One vector is turned by the same rotation once a tick. Each row is the vector after some number of ticks, and that number follows the row.
The counts run from 0 to 961.
88 70 67 112 101 85 86 91 115 115 105 91 96 83 89 77 72 104 58 65 133 108 81 118 84 73 80 61 74 83 93 95 90 99 72 101 104 95 74 98 127 89 133 106 85 128 96 80 119 106 78 103 89 104 139 95 107 71 123 117 80 81 97 119 124 92 104 129 95 114 118 95 119 101 77 93 113 117 93 99 107 58 101 => 300
111 98 68 113 112 63 55 94 112 113 92 69 84 68 69 111 87 108 69 82 130 74 89 104 93 71 59 78 77 91 90 97 104 91 96 82 103 98 79 81 115 71 140 107 80 103 97 93 104 111 82 107 99 95 137 114 110 66 116 102 103 86 103 128 107 77 108 128 106 107 141 107 96 94 92 98 122 101 131 100 108 77 101 => 959
135 89 80 120 112 81 54 114 132 117 113 102 91 66 80 91 70 91 51 96 111 101 80 116 116 84 75 79 56 84 91 112 111 84 79 90 92 109 79 86 116 71 158 124 96 101 91 87 103 112 91 117 92 93 121 105 107 103 117 110 86 84 89 107 108 92 93 122 110 122 130 100 125 90 109 105 109 105 130 102 114 75 100 => 839
93 55 98 98 117 109 72 108 110 112 100 118 81 70 113 89 80 103 64 87 128 120 95 100 86 70 100 66 98 80 87 100 89 101 67 98 107 106 81 86 107 91 143 103 115 114 95 82 120 97 74 115 84 94 137 92 117 94 106 92 64 65 82 129 108 83 98 123 88 129 137 100 110 100 84 85 101 114 98 83 111 72 114 => 598
109 90 90 95 122 71 54 103 103 112 124 101 95 80 91 99 83 96 71 102 110 109 95 113 101 78 83 74 66 79 120 99 102 93 68 115 86 99 72 100 121 85 155 112 94 120 113 89 117 99 97 123 102 99 142 100 121 90 120 88 102 65 108 121 100 63 105 114 89 137 148 108 113 91 98 105 114 113 120 97 123 76 90 => 204
101 67 91 99 117 103 71 128 125 116 112 116 70 59 86 103 90 106 63 89 121 113 85 92 101 82 92 75 77 85 57 106 90 101 65 98 88 111 74 82 104 94 137 117 120 98 100 81 104 110 75 98 65 88 130 95 109 93 77 96 65 71 97 99 102 90 74 132 91 116 134 113 93 104 102 92 109 116 116 99 107 59 121 => 941
102 91 84 93 104 91 60 101 135 104 116 96 79 56 79 100 61 122 64 85 123 99 92 97 99 88 80 83 72 98 89 114 87 94 94 96 77 106 60 96 110 81 144 104 75 111 85 77 119 108 76 104 104 82 139 103 102 69 99 115 68 75 108 128 106 97 78 108 112 96 130 121 93 93 97 94 115 113 118 104 115 77 111 => 808
100 75 79 89 115 68 78 90 120 106 129 114 104 64 83 80 70 117 71 94 137 93 98 123 113 85 81 56 71 65 84 106 89 96 72 109 94 118 53 102 115 86 135 116 100 110 120 82 123 105 88 117 88 97 134 96 110 77 112 116 94 86 109 100 103 77 106 117 113 118 131 111 107 89 97 103 125 120 133 95 103 81 94 => 355
97 77 91 104 131 77 75 93 115 94 98 105 105 68 79 89 85 124 58 79 140 91 96 104 94 66 83 63 88 91 63 97 93 103 77 95 114 112 73 81 97 83 137 115 103 103 120 87 128 99 84 108 83 86 141 92 112 67 96 90 78 76 88 103 109 90 105 118 104 113 125 115 92 87 83 92 130 115 133 81 104 83 110 => 734
106 75 92 105 112 112 60 96 120 112 97 113 81 51 86 86 62 106 59 77 123 102 86 100 91 74 90 87 75 90 91 95 99 86 88 100 111 114 66 88 119 67 148 115 107 107 94 89 113 90 80 123 100 98 136 89 110 98 100 102 67 81 99 133 105 101 116 102 104 112 136 129 124 97 107 96 113 106 113 94 110 96 121 => 262
105 85 88 108 117 96 43 98 111 104 84 87 80 81 80 104 86 105 57 82 116 107 80 96 76 73 75 100 76 92 88 97 104 91 80 104 109 96 75 74 114 59 145 129 92 117 84 97 100 89 79 105 92 95 129 109 115 90 105 97 84 76 99 140 96 91 104 139 90 106 140 129 113 91 100 100 123 101 105 106 107 60 118 => 338
121 86 84 108 112 72 70 106 119 123 100 86 84 61 88 104 82 87 53 74 113 101 88 108 110 81 75 84 63 107 89 102 104 94 81 90 81 95 92 91 122 93 137 111 86 98 100 87 108 130 80 114 91 95 146 111 117 77 119 107 90 71 94 115 124 73 87 122 100 135 139 92 108 92 95 86 108 108 102 100 124 55 108 => 669
100 58 74 89 121 73 73 82 115 107 104 96 81 67 97 78 67 97 69 74 132 92 108 114 86 82 84 77 84 72 76 82 71 91 70 118 96 119 74 99 124 94 125 105 79 104 114 83 110 92 85 117 100 102 130 101 114 76 108 113 91 79 90 134 104 84 114 125 117 111 146 112 110 106 97 87 121 107 113 112 106 57 114 => 901
100 76 78 89 121 65 81 106 122 119 123 104 89 71 83 94 81 93 71 82 110 105 97 115 105 86 84 67 65 87 88 89 89 102 63 121 86 104 75 107 127 104 128 106 105 109 126 79 113 111 92 120 83 105 135 89 117 73 106 108 103 75 122 93 113 67 102 114 99 132 143 101 112 102 96 94 110 113 117 96 120 59 105 => 151
105 86 88 113 122 67 55 113 119 110 107 94 100 83 66 102 91 104 57 91 126 90 83 111 94 73 59 61 79 95 75 114 112 96 83 84 109 99 75 76 106 72 149 121 102 107 109 94 118 113 92 107 91 84 133 108 114 77 109 89 88 75 99 94 110 88 98 128 91 115 121 101 95 86 91 104 123 108 137 83 107 73 89 => 162
104 75 71 102 101 92 58 106 111 119 116 95 82 87 99 94 88 97 67 87 106 121 91 98 75 85 96 81 67 83 115 87 90 102 61 125 93 90 70 96 115 88 146 108 90 134 87 90 111 91 87 110 90 104 126 96 116 89 113 100 81 64 103 133 104 87 100 127 84 119 148 113 128 101 99 93 108 108 91 110 118 46 112 => 1
90 81 72 106 111 87 73 86 114 107 101 95 90 68 74 99 78 128 66 82 144 89 93 111 96 75 71 55 93 79 70 105 87 99 88 91 110 111 63 87 108 77 128 107 92 108 103 78 125 104 75 95 85 88 141 92 104 59 91 104 80 88 106 115 111 89 108 128 103 104 129 121 87 101 84 100 128 110 133 90 94 92 101 => 732
111 89 73 107 123 60 62 88 116 108 91 67 94 65 69 101 78 110 65 74 129 79 99 105 86 68 67 79 84 98 94 87 102 93 88 94 107 105 88 86 115 70 142 106 76 106 103 96 117 103 81 116 102 97 137 99 120 63 113 89 99 77 93 129 109 82 119 115 108 106 140 108 98 99 90 94 123 99 129 93 112 75 102 => 958
115 80 70 102 106 93 69 117 126 131 106 99 65 38 81 113 81 96 74 92 125 101 95 96 113 87 85 75 68 82 84 101 99 98 74 95 90 112 94 92 115 92 130 92 117 94 96 82 103 123 69 117 76 101 134 104 104 89 94 100 93 80 88 126 114 80 97 118 114 128 150 96 99 112 110 90 100 107 131 104 117 85 109 => 320
107 76 80 96 103 82 54 111 122 131 115 94 67 60 95 107 76 77 71 96 124 99 100 109 103 80 75 73 75 82 111 98 92 88 85 99 78 106 77 90 132 80 131 91 83 110 99 86 108 107 85 114 106 93 130 110 109 89 117 111 91 71 99 140 110 86 108 118 113 118 150 93 107 111 105 90 112 109 118 106 125 73 93 => 751
110 78 112 94 118 105 49 97 120 97 104 125 92 54 91 89 63 104 58 90 123 110 95 105 102 79 94 84 74 87 92 101 101 80 84 96 105 102 64 86 110 73 156 124 102 103 102 86 115 90 83 126 107 93 137 95 108 96 108 99 65 73 103 121 100 87 102 109 103 117 138 126 118 91 104 95 115 115 115 88 111 89 115 => 261
96 73 63 96 108 85 84 79 109 110 122 102 92 60 82 70 65 110 72 83 138 104 89 119 96 78 84 60 68 66 93 92 82 92 69 119 109 122 58 110 120 86 137 103 99 125 104 80 121 85 88 116 87 111 130 81 110 78 103 118 97 89 106 123 109 86 119 110 112 115 135 113 123 103 90 96 117 114 116 107 107 90 102 => 353
115 77 101 100 115 106 66 100 130 107 105 119 81 45 85 90 58 99 55 91 122 102 84 107 112 81 85 80 64 87 79 111 104 77 85 94 96 111 60 87 117 71 138 126 106 96 100 83 107 103 78 121 95 97 143 99 101 99 101 113 75 90 107 116 101 92 95 113 113 124 132 119 115 96 109 97 109 113 122 99 102 86 117 => 264
110 86 98 108 141 68 51 105 101 110 93 87 97 70 73 109 87 100 61 88 121 89 90 93 90 70 67 79 85 97 77 94 117 93 79 92 111 100 87 74 104 72 148 121 104 99 111 100 107 105 86 118 90 89 148 107 122 85 101 76 93 77 92 113 91 66 105 122 89 124 142 109 99 87 94 103 120 102 128 92 107 75 104 => 537
88 78 76 93 102 93 59 110 115 112 125 107 69 95 98 104 88 110 69 106 118 116 89 101 91 91 80 77 69 65 95 112 82 100 66 114 81 102 63 89 107 84 138 111 97 131 82 83 112 93 84 102 83 98 127 109 114 92 102 111 88 74 103 131 97 83 83 139 85 112 144 110 108 95 96 102 118 117 113 114 106 51 100 => 426
115 80 98 100 126 69 51 97 110 105 100 89 93 87 98 97 87 99 57 79 119 88 101 114 82 71 73 82 82 87 94 90 92 87 82 91 95 109 77 70 114 75 147 125 70 102 107 96 114 105 92 122 112 83 129 114 128 83 119 87 88 71 85 131 98 82 111 131 99 105 138 113 105 85 95 93 132 104 112 96 112 59 96 => 333
85 68 81 94 121 85 64 100 95 120 100 98 74 73 87 107 90 95 76 87 129 101 98 99 78 63 84 61 90 67 98 75 96 101 69 113 108 107 82 87 117 78 122 94 118 119 108 98 110 90 81 123 88 105 142 96 113 89 100 89 97 83 109 138 105 69 126 133 93 124 165 109 100 111 99 93 122 107 114 97 108 90 101 => 826
86 65 74 87 106 96 64 115 120 123 128 103 66 72 87 104 89 110 80 91 122 108 96 98 88 87 85 65 74 77 77 103 79 108 66 125 86 111 55 90 116 89 124 88 109 116 104 80 114 93 86 104 83 89 128 95 112 75 83 99 78 72 110 119 110 102 93 122 97 103 149 119 95 121 99 89 115 121 126 97 113 71 106 => 229
115 70 71 119 106 90 82 93 125 109 100 111 99 61 76 70 65 106 52 66 122 106 75 119 90 81 87 79 61 90 74 98 98 94 76 105 116 106 69 93 121 75 149 126 103 113 96 82 113 103 82 110 88 106 124 85 105 92 112 111 73 88 93 107 114 107 109 119 105 112 114 118 139 93 106 96 110 115 105 100 110 73 119 => 640
92 48 74 99 126 82 76 106 106 110 119 111 83 79 93 88 95 110 71 87 133 108 106 106 89 85 94 55 95 71 66 93 75 115 53 117 105 117 73 89 101 99 134 95 113 111 116 82 121 94 97 110 82 88 122 88 120 81 96 89 85 70 81 107 107 90 102 127 96 114 138 102 102 103 88 89 117 115 128 94 107 66 99 => 651
110 80 88 93 112 91 55 104 128 97 109 113 83 79 83 96 91 124 57 94 115 107 88 94 99 99 83 94 68 77 62 104 86 97 74 102 89 108 55 78 103 77 140 132 105 99 98 83 105 104 87 104 78 93 118 113 115 94 84 106 78 81 103 120 94 92 81 135 91 102 138 139 101 87 110 101 122 115 123 106 94 60 121 => 139
111 92 59 113 108 72 61 94 121 112 103 75 95 71 66 95 80 110 59 80 125 91 88 117 87 79 68 72 70 97 108 99 104 106 85 95 105 97 66 88 119 71 149 102 85 118 94 88 127 106 89 101 100 97 132 98 110 55 111 103 101 78 107 116 123 94 110 118 97 112 123 103 107 98 94 98 122 114 126 93 114 81 95 => 584
97 76 106 83 130 75 58 107 105 118 116 114 88 74 89 110 93 94 73 106 120 104 102 105 94 70 78 68 80 72 94 89 101 91 67 108 97 100 67 85 119 82 135 108 111 111 119 94 112 89 95 129 92 94 145 95 124 94 106 84 100 72 112 117 96 63 115 124 92 131 159 107 106 102 98 101 118 108 128 86 114 83 95 => 828
102 86 76 100 127 75 46 100 113 113 106 91 79 81 64 112 98 107 75 97 111 89 91 90 90 78 66 86 68 77 76 87 99 98 75 111 99 103 68 82 115 66 134 123 109 110 106 97 97 94 88 107 81 99 126 103 117 85 91 96 101 85 118 118 92 81 111 135 88 104 153 130 97 97 108 106 123 111 138 103 101 68 108 => 910
121 92 88 99 122 77 62 112 124 122 113 106 93 60 66 99 82 92 70 91 107 105 78 106 105 82 75 87 50 94 85 94 111 96 67 109 94 98 79 96 124 80 140 129 126 101 116 92 95 110 88 121 83 106 132 96 116 95 96 95 100 91 123 98 103 72 104 118 99 141 145 115 117 97 118 103 109 114 125 102 112 81 107 => 491
